In the data rows, zero lies at 4.5, halfway between 4 and 5.
Some points:
[8 3 3 5 6 4 4 5 6 5 4 4 3 4 6 5 4 7 6 3 4 5 4 4 2 2 4 6 5 3 5 4 6 5 3 3 3 4 4 5 3 5 4 5 3 6 6 3]
[4 3 4 6 5 5 6 5 5 4 5 4 4 6 3 3 4 3 5 4 4 7 3 5 3 2 5 4 4 3 4 4 8 4 3 5 5 2 3 6 4 2 4 5 5 7 4 4]
[4 7 5 6 6 8 9 4 3 5 5 4 8 2 6 3 7 5 3 3 4 8 3 5 4 3 3 2 3 9 7 4 4 2 3 6 9 4 7 3 6 3 5 4 2 2 3 6]
[4 3 4 6 5 6 4 5 4 3 4 4 5 6 3 3 4 3 5 4 4 5 3 6 3 2 6 5 3 3 3 4 6 5 4 5 5 2 3 6 5 2 4 6 6 6 4 3]
[6 9 8 5 7 8 8 9 6 6 9 7 7 7 4 9 4 9 5 3 5 7 9 5 9 9 9 5 3 4 4 6 7 6 9 4 9 4 6 6 8 4 6 6 2 8 6 5]
[9 3 4 3 4 4 3 5 4 5 5 4 6 4 5 7 3 5 5 4 4 4 4 5 2 4 5 5 6 3 5 3 4 6 3 5 5 3 5 4 3 7 3 5 4 6 5 4]
[3 6 4 2 4 6 3 3 4 6 2 7 4 5 7 5 5 3 4 5 5 4 3 5 2 1 2 5 4 6 4 5 2 4 3 2 6 9 6 4 5 3 5 4 2 4 1 1]
[6 7 4 6 2 4 9 4 5 3 9 4 3 5 4 4 5 2 5 3 4 6 3 4 7 2 1 5 5 2 3 4 9 5 2 3 3 3 7 4 5 3 6 4 5 7 5 4]
[5 6 5 5 5 5 7 2 5 5 9 5 5 6 3 9 4 2 4 5 5 8 3 6 3 2 5 5 5 3 5 5 8 4 3 3 4 2 4 5 6 9 4 5 9 6 3 5]
[5 5 4 4 5 5 8 4 7 5 7 4 4 5 3 9 4 2 7 6 4 5 3 6 2 4 6 6 6 4 4 4 9 4 3 6 4 4 4 3 6 6 5 5 5 6 6 5]
[3 3 6 3 6 4 7 4 4 5 2 5 5 3 5 3 5 3 4 3 7 4 6 3 5 3 3 4 4 9 4 6 3 5 3 2 9 7 9 6 6 3 5 5 3 6 2 4]
[1 7 5 2 6 4 3 6 5 3 9 4 2 9 2 2 4 2 5 3 6 4 3 4 4 3 3 2 3 3 9 4 1 3 1 4 3 2 3 5 4 5 5 4 0 4 2 3]
[6 4 5 6 4 5 4 3 6 5 2 6 6 7 1 3 4 9 5 5 5 2 4 5 4 1 2 3 2 6 4 5 4 6 5 2 3 5 3 6 3 4 3 4 3 1 7 6]
[2 4 5 2 4 2 5 4 5 3 4 5 9 5 5 4 6 7 2 6 6 9 9 6 4 3 3 4 5 4 3 5 3 5 3 9 8 5 7 6 4 4 5 4 4 3 6 6]
[3 3 4 4 3 6 4 3 5 4 3 5 4 4 4 4 5 3 4 5 4 2 5 4 5 3 4 5 4 2 5 3 4 4 7 4 4 8 5 4 4 1 4 5 7 7 6 3]
[3 3 3 8 6 6 5 2 4 3 3 5 4 6 9 4 9 1 4 5 3 3 4 3 2 7 2 9 6 3 5 3 2 8 8 4 7 1 2 5 1 3 4 2 3 3 2 6]
[7 2 4 5 4 4 3 5 3 5 4 5 5 4 5 5 4 7 4 3 4 3 4 5 3 4 5 5 5 3 3 4 3 6 2 3 4 4 3 3 3 5 4 4 6 4 4 4]
[3 3 4 6 5 4 4 3 5 5 5 4 4 4 3 3 5 9 3 6 4 3 3 5 7 8 2 5 5 3 5 5 4 3 4 9 4 3 8 3 3 5 4 4 7 5 4 4]
[5 6 4 4 3 5 3 3 5 5 4 3 3 4 4 3 4 1 5 4 6 6 4 4 2 9 3 4 3 7 4 4 1 4 3 2 3 2 5 5 3 4 6 2 9 1 6 3]
[4 3 4 1 4 5 3 3 3 5 6 4 5 4 2 2 5 4 3 5 4 5 6 3 2 2 3 3 4 6 4 5 2 9 7 9 3 3 6 4 4 4 3 3 8 2 7 5]
[3 4 7 3 6 6 5 5 5 5 8 5 4 6 2 4 4 4 5 4 4 3 6 4 7 3 8 5 4 4 3 5 4 3 6 4 5 7 5 5 4 5 6 5 3 4 5 4]
[3 4 3 4 4 5 3 2 5 5 1 3 4 5 3 3 5 4 4 4 4 5 6 5 5 6 4 5 4 4 4 4 3 2 6 7 3 4 4 3 4 2 3 3 8 6 8 3]
[1 2 5 5 5 4 4 9 5 3 4 6 5 4 9 5 6 3 4 4 5 7 7 3 2 4 3 4 4 7 5 5 3 2 4 3 3 7 3 5 5 4 4 5 5 3 2 2]
[4 4 4 5 5 5 5 5 4 3 5 4 4 4 3 3 3 2 4 3 4 6 3 6 4 2 4 4 3 2 4 4 8 5 4 5 5 3 3 6 4 2 5 6 5 5 3 4]
[4 5 4 3 3 6 3 3 3 6 6 5 4 4 4 2 6 3 5 4 5 3 4 3 3 9 2 4 5 4 4 7 4 3 3 9 3 2 6 5 3 8 5 5 6 5 3 4]
[3 2 8 3 4 4 3 1 6 4 4 5 4 5 5 4 7 4 5 8 6 6 5 5 9 2 6 5 4 4 5 6 9 9 9 3 5 5 7 5 3 4 3 3 2 4 9 6]
[3 3 4 5 5 5 3 2 4 6 4 3 4 7 2 5 7 5 4 7 4 2 4 5 4 9 2 3 4 3 3 5 7 4 5 6 4 9 4 3 3 6 4 4 9 6 4 4]
[9 4 4 3 4 4 3 4 4 5 6 4 4 4 3 9 4 7 6 4 4 4 3 5 2 3 5 6 5 4 4 4 7 4 3 4 5 4 4 4 3 9 4 6 5 6 7 4]
[4 9 6 9 4 5 3 2 5 5 3 4 5 4 8 3 5 5 5 7 5 3 6 4 7 3 2 6 5 5 4 4 3 4 5 6 3 1 5 4 9 5 7 5 2 3 4 9]
[3 3 4 2 5 5 4 4 4 3 2 5 4 3 5 4 6 2 3 6 4 3 5 3 4 4 5 4 2 8 4 4 1 6 4 1 3 5 4 4 7 3 4 5 2 4 2 4]
[5 3 4 5 3 4 3 3 3 5 1 8 5 6 4 2 3 3 3 4 3 3 4 4 5 3 6 5 5 2 7 6 2 4 2 4 7 7 3 2 3 4 4 6 4 4 4 9]
[5 7 8 5 6 7 7 7 6 7 8 8 5 8 2 6 4 9 5 5 5 4 8 4 9 6 9 5 4 4 4 5 5 3 9 6 6 5 5 7 5 6 8 5 2 5 3 4]
[5 5 6 5 4 4 3 5 5 5 9 4 5 5 3 2 4 4 6 5 4 4 5 4 6 4 8 3 5 3 3 4 4 3 9 2 4 7 5 5 3 6 4 3 3 3 3 4]
[2 4 5 4 3 2 4 2 3 8 6 4 3 6 6 2 4 1 4 3 4 5 4 4 1 9 4 3 5 9 7 4 3 7 4 2 2 9 9 4 6 7 5 7 2 3 7 3]
[4 2 3 5 4 3 4 4 5 4 4 4 5 5 3 4 3 5 6 4 4 5 4 5 3 2 5 5 3 3 4 4 7 4 4 3 4 3 4 5 4 3 4 5 4 7 3 4]
[2 2 6 3 5 5 5 4 5 4 3 4 5 6 3 5 7 9 5 7 6 4 6 6 4 9 4 5 8 7 5 5 3 7 3 7 3 6 6 6 8 3 4 5 1 2 4 5]
[5 3 5 9 3 4 4 3 4 6 3 5 5 4 7 5 4 5 5 5 2 2 6 4 4 4 3 2 5 2 5 3 1 4 4 3 9 2 3 4 4 2 4 3 3 3 8 5]
[5 5 3 6 5 5 5 6 5 4 4 4 3 4 6 3 4 3 4 3 4 7 3 5 3 2 4 4 4 2 4 5 5 4 3 5 6 3 4 5 4 3 4 5 3 4 5 3]
[3 3 4 3 7 5 9 5 5 4 5 5 3 4 3 8 4 3 7 5 4 6 4 6 4 5 3 4 4 3 5 4 9 6 2 3 3 3 5 4 4 5 4 5 9 9 2 5]
[9 2 4 6 3 3 4 7 3 4 3 4 3 4 7 5 3 9 4 4 4 4 3 5 4 5 4 6 4 3 5 4 4 3 3 4 7 4 3 5 4 3 5 5 6 5 4 5]
[7 9 3 6 5 4 6 7 7 3 8 4 2 5 4 5 5 2 6 3 4 8 3 6 5 2 2 4 6 3 4 4 8 5 3 3 7 4 4 3 6 6 5 6 5 5 5 4]
[5 4 5 4 5 3 4 3 4 5 3 7 7 1 3 2 4 2 6 5 4 8 4 4 9 5 2 4 5 3 4 3 3 4 9 4 2 8 2 5 3 9 5 5 2 4 9 5]
[3 2 6 2 4 6 4 9 4 5 3 4 3 4 6 3 4 3 3 6 4 9 4 6 3 1 3 4 5 7 4 6 2 2 5 3 4 1 4 5 5 2 4 3 3 6 2 5]
[3 6 6 3 6 5 3 2 4 3 2 5 4 2 4 5 3 2 3 4 5 3 4 4 5 5 2 3 4 7 4 7 4 4 3 5 6 3 2 4 4 3 4 3 2 3 4 3]
[2 6 7 5 5 3 4 3 4 4 1 5 6 4 4 4 4 3 4 3 7 1 5 3 5 3 2 4 5 5 3 3 3 2 6 3 4 1 5 6 5 2 4 4 1 4 6 4]
[3 2 4 5 4 6 3 6 6 3 2 6 5 8 6 5 6 7 5 5 6 9 6 5 8 9 5 6 8 8 5 5 4 8 4 9 5 9 6 7 9 2 4 5 4 3 6 5]
[3 6 4 6 4 3 3 2 5 4 5 4 4 4 4 3 5 6 6 3 4 2 4 4 4 4 7 6 6 3 5 4 6 3 6 4 3 5 3 3 2 7 3 4 4 2 2 3]
[2 9 6 3 7 2 9 8 3 8 3 4 9 2 5 4 3 2 3 4 5 1 3 6 3 3 4 4 5 9 4 7 2 4 3 3 1 6 5 4 9 2 3 5 4 5 2 2]
[3 7 3 8 5 3 3 3 4 4 5 3 5 4 3 2 5 5 5 6 4 3 3 3 7 3 8 5 5 4 5 4 5 3 4 3 3 9 3 5 3 6 4 3 5 3 7 7]
[5 4 4 6 4 3 3 2 4 4 6 4 3 2 1 4 5 1 6 6 5 7 3 3 9 4 9 4 4 3 4 4 6 3 3 5 4 3 4 3 3 2 4 4 2 2 2 4]
[6 6 4 6 5 5 4 7 5 4 5 4 3 4 7 3 5 2 4 3 4 5 4 5 3 3 6 4 4 2 3 5 4 5 3 3 3 3 5 3 3 4 4 4 4 5 6 4]
[6 2 6 6 4 4 4 5 3 3 3 4 4 3 5 4 3 9 5 5 3 4 3 5 4 4 5 4 4 3 4 4 1 5 3 5 5 2 3 3 4 4 5 5 9 4 4 5]
[4 4 4 3 4 3 3 4 5 5 3 3 5 2 2 3 6 4 4 5 6 5 4 3 1 4 2 4 4 3 5 5 2 5 9 8 2 9 4 6 5 7 6 3 6 4 2 9]
[2 5 2 2 4 7 3 2 5 5 3 3 3 5 5 3 7 7 4 4 7 3 6 3 8 5 6 4 5 3 4 5 4 2 6 2 4 5 5 2 5 3 4 4 8 4 5 6]
[3 5 4 3 4 4 4 9 5 6 9 4 7 2 1 2 4 4 4 5 6 2 6 3 2 5 2 6 4 9 8 5 4 5 3 7 7 5 6 3 2 3 4 4 4 6 5 4]
[3 3 8 5 5 3 9 9 3 4 2 4 4 4 6 3 3 1 3 3 6 2 3 5 6 3 3 3 4 6 6 6 3 8 9 3 6 4 5 2 6 9 7 4 2 5 2 2]
These points spread out most along one direction. How far along it is each point below, from 0 to 99? 50 is the average, and the first point above lies past it. One standard deviation of the points above along it is 16.
[9 2 4 5 3 3 4 5 3 4 3 4 3 5 7 5 3 9 5 4 3 4 3 5 3 4 5 6 4 3 5 4 4 3 3 3 6 4 4 6 4 4 5 5 5 6 5 5] 59
[7 2 4 4 5 4 5 4 5 5 8 5 4 4 4 9 4 4 7 5 4 4 4 5 2 2 6 5 5 4 5 4 9 4 4 4 4 4 5 5 4 7 5 5 6 7 7 5] 81
[4 3 4 4 4 5 3 3 3 2 6 3 4 3 4 3 4 6 5 4 5 5 5 4 4 8 1 3 5 3 7 5 2 3 4 3 3 5 4 4 4 2 5 4 5 3 5 4] 39
[7 5 3 6 6 4 5 2 5 4 4 3 5 9 9 6 2 3 2 4 4 3 8 3 9 2 6 3 6 9 7 4 2 5 4 4 1 9 5 4 1 6 4 4 5 4 1 6] 40
[1 4 3 1 5 2 3 3 7 4 4 4 6 3 4 2 4 7 2 5 5 3 5 5 6 8 9 5 5 5 5 4 3 9 7 5 5 1 4 6 1 2 5 7 4 2 4 7] 38
[8 4 4 5 4 5 4 5 5 4 5 5 3 4 4 9 3 5 6 4 4 4 5 4 2 2 6 5 5 3 4 3 7 5 3 4 4 3 4 4 4 6 4 5 5 5 5 4] 74
[9 2 4 4 4 4 4 4 4 4 5 4 5 4 4 9 5 6 5 4 4 4 4 4 2 6 5 6 5 4 4 4 7 4 3 3 4 4 5 4 3 9 4 7 5 7 9 5] 72
[3 5 4 8 4 5 3 2 4 5 3 3 3 3 4 3 5 5 5 5 5 4 5 4 6 4 5 5 6 3 4 4 4 3 5 5 3 5 5 3 4 4 3 3 8 5 6 3] 49
[6 2 4 5 3 4 4 6 4 6 3 3 4 3 5 5 3 5 5 4 3 6 4 4 3 3 4 6 4 3 4 4 5 4 4 3 4 4 3 5 2 4 4 6 3 4 5 5] 55
[2 1 4 2 4 5 3 8 3 4 2 4 7 5 3 3 5 2 2 5 5 3 6 4 6 5 1 3 6 6 4 4 5 6 3 3 3 4 4 3 9 5 5 4 2 5 3 4] 32
[4 3 6 5 4 5 4 5 5 6 3 5 4 5 1 4 4 3 4 4 4 2 5 5 6 4 6 6 4 4 4 5 7 3 6 4 3 3 5 5 4 6 5 3 3 3 4 4] 54
[6 2 4 3 4 5 4 5 3 4 2 4 4 5 7 4 3 8 4 4 4 3 3 5 2 3 7 6 4 3 4 3 4 4 3 4 5 2 3 4 4 4 4 4 6 4 6 4] 53
[5 5 3 4 4 5 8 3 6 5 9 4 3 3 5 2 4 2 5 4 5 3 5 7 3 2 3 5 5 2 4 5 5 3 3 3 5 3 4 5 6 6 5 5 6 4 4 4] 64
